In the rows, 128 means zero.
These are runs of 7 systems, one row a step. Runs of the same system follow the same rule from any start.
seq 1, U (8 x 20):
[[158  93 109  95  92 145  68 140 134 102  81 197 140 111 124 107 173 169
  145 105]
 [131 133 175 196 114 102 113 164  53 150 138 102 103 124 116 109 122 162
  134 145]
 [139  94  80 107  91 143 129 102 127  79 136 135  95 160 139 111 159 167
  176 165]
 [181 154 160 170 143 130 124 139  89 142 127 150 131 188 113 130 169 150
  123 103]
 [128 128  66 173 119 131 136  88  76 108 116 137 111 130 173 134 129 143
  135 159]
 [149 104 122 145 115 149  78 118 122 141 103 180 138 147 118 109 171 165
  123 107]
 [133 117 132 182 144 107  99 135  60 115 126 139 103 123 137 115 111 155
  134 149]
 [122 111 102 134  91 126 103 108 118 103 123 165 108 150 129  88 178 151
  157 151]]
seq 2, V (8 x 20):
[[101 196 139 119 110  84 195 128 136 105 162  90 116 162 121 106 171  66
  146 154]
 [ 70  74  96 128 106 164  99  70 200 170 137 142 141 128 118 108 136 119
  104 134]
 [113 165 173  96 155  76  99 171 135 105 121 177 143 110 106  93 149  73
  123 102]
 [ 82 147  79 112 144 127 177  71 151 109 133 100 108 113 177 130 107  84
  124 163]
 [126 127 166 117 156 158 103 108 181 195 102 148 156 121 118 125 132 122
   77  79]
 [111 181 111 140 121  79 148 164 101  98 126 138 166  93 129 145 129  54
  114 124]
 [116 125  98  76 105 167 178  90 200 142 118  88 132 114 152 149 120 121
  126 133]
 [105 119 185 142 140 120  94 168 145 176 136 129 166  97  84 133  99 103
   92  94]]
seq 3, W (8 x 20):
[[145 161 140 141 109 104 116 141 124 115 141 181 146 187  88  99 211 106
  136 107]
 [ 64 118  91 192 118 122 124  68 121 155 157 130 117 147 133 101 138 102
  110 165]
 [150  90 129 165 142 119  67 149  84 103 149 185 123 166 100 117 133 159
  146 126]
 [ 85 166 140 128 141  80 121 111 126 105 132 163 109 137 134  67 168  75
  130 143]
 [106  84  67 161 125 137  99  85  97 110 123 154 105 121 159 118 113 156
  136 165]
 [135 128 177 125 161  99  73 162  95 110 108 170 109 110 119  85 127 144
  134 114]
 [ 87 151  89 109 117  93 140 111 122  83 114 138 115  88 164 108 132  86
  135 158]
 [140  87 123 131 114 149  95 118 104 131  95 128  95  94 158 110 107 196
  139 145]]
seq 4, A:
[[100 128 162 113 179 121 115 133 163 149 143 135 146 120 109 129  97  88
   99 105]
 [ 98 133 114  82 122  99 130 137 152  76 136 144 123 111 127 104 138  90
  153 146]
 [111 132 160 110 167 139 133  83 157 142 124 121  83 145 147  87 133 136
  124 135]
 [133 161 152  99 177 110 140 150 128 108 117 126 136 100 141 143  93  94
  118 109]
 [114 142  93  92 102 129 145  99 146 100  99 133 113 106 165 108 154 115
  140 145]
 [136 116 156 113 171 153 109 105 140 149 100 128 102 108 154 117 101 162
  114 114]
 [136 153 140  90 114 117 144 171 135 117 105 111 149  79 133 150 117 108
  127 110]
 [124 112  97 104  96 149 143  97 145 116 114 106 100 116 161 117 133 157
  149 156]]
seq 5, Z:
[[124 104 110 227 140 143 122  81  93 164 179 132 111 224 108 122 151 150
  120 151]
 [180  92 152  75 142 131  76 203 142  86 136 183 165 138  73 149 125 146
  153  83]
 [102 175  46 152  70  99 163 109 110  91 126 155 158 137 144 129 189  62
  132 151]
 [144  70 150 164 121 146  86 109  97 134 149 135  68 181 113  82 147 214
  161 156]
 [148 142 124  68 166  86 109 195 112  40 121 170 145  91 126 145  99  92
  156 114]
 [129 169  55 158  99 140 170  45 113 121 100 137 109 159 189 116 190 122
  123 153]
 [148  98 211 144 178 122  62 144  92 142 122 154  81 142 112  76 119 191
  134 116]
 [118 140  68  70 144 113 120 142 143  66  93 178 171  58 158 157 100  69
  123 115]]
seq 6, W (8 x 20):
[[158 152 112 111 166 116 146 141 125  82 152 161 147 176 116 160 140  91
  137 114]
 [111 127 107 130 130 159 129  61 166 163 113 143 125 151 149 107 163 125
  107 123]
 [118  82 133 150 155 136  83 146 125 139 153 154 155 125  95 149  83 124
  113 114]
 [117 140 129  82 111 111 128 140 162  94 145 155 139 144 104 102 171  93
  150 126]
 [ 89  94 110 135 130 148 128  79 150 142 151 104  95 135 141 112 105 140
  133 163]
 [157 111 153 111 182 124 101 157 114  99 147 152 122 149 109 136 102 144
  143 113]
 [109 162 114  89 148 118 153  97 165 107 120 142 123 130 153 107 151  82
  125 127]
 [121  76 100 133 140 166 105  93 143 143 120 131 124 115 146 142  92 161
  117 134]]
seq 7, A, 8 rows:
[[ 88  87 106 125  77 118 125 157 138 111 168 104 138 109  98 134 104 119
  154 159]
 [141 119 167 133 132 129 132 124 120 128 156 108  85 184 111  97 148 163
  157 145]
 [143 169 138 153 164 118 166 135 116 138 150 108 147 157 123 166 114  95
  110 114]
 [133 132  70 131 117 122 128 111 112  83 126 172 138 145 144 130 160 108
  139 139]
 [122 113 148 144 148 147  91 101 140 169 113 158 128 140 122 106 142 142
  103 109]
 [102 123 134 124 122 105 112 171 132 123 141 130 159  92 101 140 103  91
  122 121]
 [ 97 116 121 117  92 117 129 111 136 108 141 122  96 137 127  87 155 131
  156 162]
 [136 140 175 147 179 128 131 122 116 152 138 110 105 148 132 123 105 136
  114 121]]
seq 8, Z, 8 rows:
[[137 144 119 132 129 124 106 141 122 140  87 166 169  92 136 142 133 108
   98  93]
 [101 117 114 159  73 133 111 111 120 162 102 125 131  95 137 107 148 141
  115 140]
 [118 101 154 120 108 122 110 163 117 126 127 102 111  85 121 118  94 157
  146 145]
 [133 148 110 112 122 125 172 135 123 109 121  92 127 102 157 161 106 118
  135 141]
 [152 148 150 155 139 145 155 115 106 161 120  96 109 151 144 138 125 153
  117 125]
 [148 124 149 137 157 134 110 155 117 145 120 137 152 113 117 158  98 128
  106  96]
 [127 140 102 142  85 138 142 127 133 149 106 128 162 107 133 147 144 113
  108 117]
 [120 109 147 165  91 130 113 143 108 159 137 104 120 121 113 115 128 155
  129 138]]
seq 9, P:
[[177  74  61 145 142 177 101  89 105 104 115 173 124 159 153 160 121 192
  138 133]
 [117 157 152 210  93 122 115 114  94 191 108 136 139 141 119  97 179 128
   91 115]
 [ 77  61 107 123  84 124  70 142 145 116 144 149 135  93 100 102 116 132
  143 152]
 [125 146 143  87  82 143 166 108 185 146 126 100 118 153 122 104 182 125
  139 129]
 [120 138 147 113 157  90 125 153 116  77 170 141 110 157 104 105 132 101
  159 143]
 [178 132 101 101 137 149 131 110 125  98  95 157 119 145 158 134 154 160
  147 119]
 [120 159 144 174 137 104 123 118  79 139 113 133 105 125 149 100 141 127
  119 138]
 [120  90 135 114 121 134  80 136 130 128 103 147 122  87 131 110 112 155
  128 126]]
seq 10, X:
[[140 133 127  43 126 131 126 134 158  91  80 137 112  78 161 112 130 140
  147 121]
 [143 125 154  49 146 138 138 143 159 108 102 103 102  83 150 123  96 151
  147 125]
 [152 104 144  60 168 157 122 131 167 114 111 126 118 111 142 141  87 155
  136 111]
 [153 119 128  71 158 162 147 133 172 128 110 115 143 110 141 169  92 134
  119 104]
 [128  96 115  85 128 167 141 118 187 146 124 105 146 103 134 163  90 136
  120 117]
 [118  93 108  76 121 157 135 132 193 126 143 123 156 120 112 159 108 113
  130 116]
 [107 110 113  85 131 144 158 122 185 123 162 102 143 132 119 160  98  99
  133 133]
 [101 103 127 100 145 148 142 109 191 141 169 109 134 153 108 139 108 108
  125 130]]
seq 11, U:
[[177 120  87 101  45 162 162 148 120 112  85  92 133  91 155 170 140 181
  157 135]
 [197 117 142 140  70 154 130 185 102 152 112 104 163 122 101 176 136 185
  138 102]
 [164 107  79 151  67 134 145 169  79 103 138 100 148 116 124 187 108 162
  158 149]
 [159  98  94 150  59 150 123 159 122 130 150 134 172 158  85 168 152 152
  144 122]
 [147  96  94 186 120 136 123 151  87 120 168 127 155 162 100 183 103 140
  132 136]
 [123  98  66 162  99 127 110 135 115 102 159 168 165 158 100 155 141 109
  136 134]
 [111  96 113 187 131 132  98 125 115 145 170 153 152 166  91 140 122 121
  114 132]
 [103  96  92 154 154 115  98 117 116  97 168 173 135 154 116 128 114 105
  134 146]]
seq 12, P:
[[101 110 137 128 165 147 105 111 172 166 127 147 156 112 119 138  95 103
   82  97]
 [ 91 131  94 119 145 135 143  96 178 138 140 137 161 125 130 147 117  70
  100 120]
 [109 114 119 125 182 146 138  83 170 141 166 134 129 175 123 137 111 101
  110 126]
 [132 128 110 135 172 142 114 103 153 131 140 179 159 173 115 141 138  97
  104  98]
 [101 118  73 159 147 137 118  71 137 131 136 168 138 157 141 124 143  98
  106 133]
 [102 104 130 150 153 144 100  77 158 160 145 160 122 167 118  98 145 126
  106 124]
 [ 97 122 111 121 130 126  95 101 165 128 131 188 150 144 113  97 164  90
  113 114]
 [ 92 122  99 117 141 133 128  70 165 115 141 157 111 160 141  91 158 105
  128 148]]
seq 13, V (8 x 20):
[[128 124 134 162  75 101  69 185  68 133  72 165 156  41 126 114 132 144
  116 112]
 [149 147 119  76  94 125 173 139 107  83  83  73  80  71 190 129 115 166
  168 160]
 [131  85 174 167 133 168  99 120 112 202  98  88 102  90 141 127  75 204
  102 122]
 [184 142 118 154 124 105  94 193  36  84  86 170 148  86 141 155 118 155
  140 110]
 [178 139 116 115  97 158 196 115 105 116 116  50  78 140 171 155 122 193
  164 161]
 [150  66 160 190  97 163  70 150  96 192 124 126 133 132  92 131 115 210
  115 113]
 [178 135 109 127 100  89 116 194  46  39 119 159 115 123 129 133 144 156
  185 145]
 [150  97 135 124 119 168 160  85 125 136 143  61  54 168 156 118 120 213
  166 176]]
seq 14, X, 8 rows:
[[124 100 151 134 117 113  70 165 145 123 170 194 168 174  49 109 166 108
  134  99]
 [118 182  77 166 147  92 189 121  73  86 154 108 134 141 158 169 110  71
  129 159]
 [111 114 174 175  96 150 128  89 139 200 141  90  86 176 110  77 171 174
  121 144]
 [119 132 128 159 159  87  65 166  94 102 134 218 173 123  93 120 131  81
  110  98]
 [135 188  79 159 104 118 200  85  86 110 111  95 104 138 189 138 160 114
  133 166]
 [102 104 206 154  92 121  78 138 131 191 121 118 105 119  92  59 155 170
  123 125]
 [145 139  84 129 166  88  91 148  74  46 119 215 144 119 140 136 127  95
  140 121]
 [154 189 143 137  96 130 207 107 102 147 102  50  84 134 176 128 159 156
  139 151]]

Which system made each of these runs?
seq 15 (2 x 20):
[[104 155 173 145  40  86 111 208 111 148 114 121 169  76  78 107 165 102
  124 112]
 [ 64  83  95 181  88 121 131  96 104 135 175  78  84 132 133 104 102 148
  152 206]]
 : A
seq 16 (2 x 20):
[[ 76  72 113 154  80 142  73 150 159 178 134 144 190  74  83 141 104 109
   94 109]
 [111 128  38 103  78 119 155 123 146  61 159 146 154 148 125 149 159  84
  162 155]]
 : X
seq 17:
[[138 151  99 171 141 109 176 152  72 105 162  82 142 126 139 194  74 103
  131 147]
 [115 100  67 112  64 158 127 112 186 134 131 154 179 136 108 148 169 109
  122 119]]
 : U
seq 18, 2 rows:
[[150  87 110 136 103 142 138 127 109  97 176 100  90 186 112 129 132 181
  182 171]
 [181 162 169 159 159 144 161 137 117 160 148 111 144 201 104 163 146 136
  113  95]]
 : A
seq 19, 2 rows:
[[137 134 102 121 104 142 180  88 122 108 136  82  77 161 163 121 150 159
  161 172]
 [164 137 206 143 159 108  97 176  89 131 137 141 113 158  94 105 134 158
  137 105]]
 : P
seq 20, 2 rows:
[[137 171 135 126 190 108 142 137 117 109 128 152 150 132 137 152 110  77
  107 105]
 [ 73 133 102 132  97 129 135  93 160 154 113 121 143  89 144 114 135  90
  102 138]]
 : U
seq 21:
[[102 172 165  80 139 105 144 124 170 130 110 129 123 113 135  89 158  82
  118 115]
 [ 67 134 109 140 135 120 129  91 150 153 119 123 139  87 148 115 109  80
   91 136]]
 : V
seq 22 (2 x 20):
[[192 165 205 119 107 132 109 156 119 159  73 154 123 148 113  88 211 176
  126  76]
 [ 86 135  88 192  50  93 144 129  55 111 130  96 103  98 150 105 141 129
  151 194]]
 : V
seq 23:
[[112 133 144  88 120 105 111 162 144 105 111 139 140  81 121 116 122 108
  133 120]
 [107 108 109  98  92 140 143 115 148 120 120  94 110  96 147 122 118 144
  147 156]]
 : W
seq 24 (2 x 20):
[[183  78 145 102 213 166  96 120 144 115 140 160 118 175 123 156  85 176
  134 101]
 [116 196 107 160 116  58 135 166  61  79 115 162 150  98 137 121 154  60
  127 134]]
 : U
seq 25 (2 x 20):
[[109 110  87 101  87 102 102 118 105  51 115 166  80 119 147  65 173 147
  185 179]
 [122 146 219 165 179 148 130 100 134 221 115  90  99 137 136 100 113 150
   82 105]]
 : A
seq 26:
[[134 122 156 154 179 145 149 101  95 149 129  73  73 123 171 134  62 172
  124 152]
 [179 103 147 125 145 168  82 126 146 158 100 184 154 157 110 135 153 168
  108  72]]
 : X
seq 27 (2 x 20):
[[123 110  95 170 139 120  87 137 101 114 147 186 164 144 103 143 127 102
  116 120]
 [152 158 122  82 127 124 174 123 149  88 140 122 115 169 135 126 165 115
  159 135]]
 : V
seq 28:
[[106 148 112 100 162 126 128 105 164 124 105 160 152 100 151 134 122  75
   97 106]
 [ 81 127 160 121 140 123 111 125 157 163 113 116 135  77 130 110 103 104
   95 119]]
 : U
seq 29:
[[ 70 110 113 141 199 125 138  77 154 128 188 119 109 160 131 129  77  82
  112 156]
 [116 153 140 123 161 146 150  77 190 165 148 142 142 194 114 117 170  86
   96 101]]
 : X
seq 30, 2 rows:
[[161 104 108 132 212 185 144  98 159 152 148 123 157 162 139 208  60 126
   93  95]
 [149 181 170 129  96 134 144 145 166 187 105 136 180 146  96 133 197  98
   91  70]]
 : Z
seq 31 (2 x 20):
[[ 88 111 123 126 190 131  65  80 177 143 133 223 152 154 108  89 152  77
   85  95]
 [ 66  95 118  74  92 127  82 103 211 125 125 181 131 122 102  55 187  99
  133 130]]
 : Z
seq 32 (2 x 20):
[[168 157  86 105 102 139 194 156 140 105 140  96 175 135 125 209 123  98
  136 117]
 [136 122  96 145  86 161 154 140 154 171 133 104 196 114 109 197 113 109
   94 100]]
 : U
seq 33, 2 rows:
[[136 114 109 165  60 153 148 152 108 173 113  72 154  85 127 178 101 159
  114 134]
 [171 160 182 141  80 116 151 197 104 149 130  90 151 138  91 146 153 140
  137 109]]
 : W
seq 34, 2 rows:
[[138 139 165  92 111 129 163 136 143 120 135  76  90 141 125 107 141 149
  161 147]
 [156 149 127 122 165 142 175 114 122 124 136  93 112 147 155 164 101 133
  126 129]]
 : A
seq 35, 2 rows:
[[ 62 104 165 153 158 127  82 102 166 190 142 144 136 116 103  88 110 101
   83 116]
 [121 177  97  96 160  87 123 137 120  68 101 192 154  99 149 124 143  59
  120 113]]
 : V
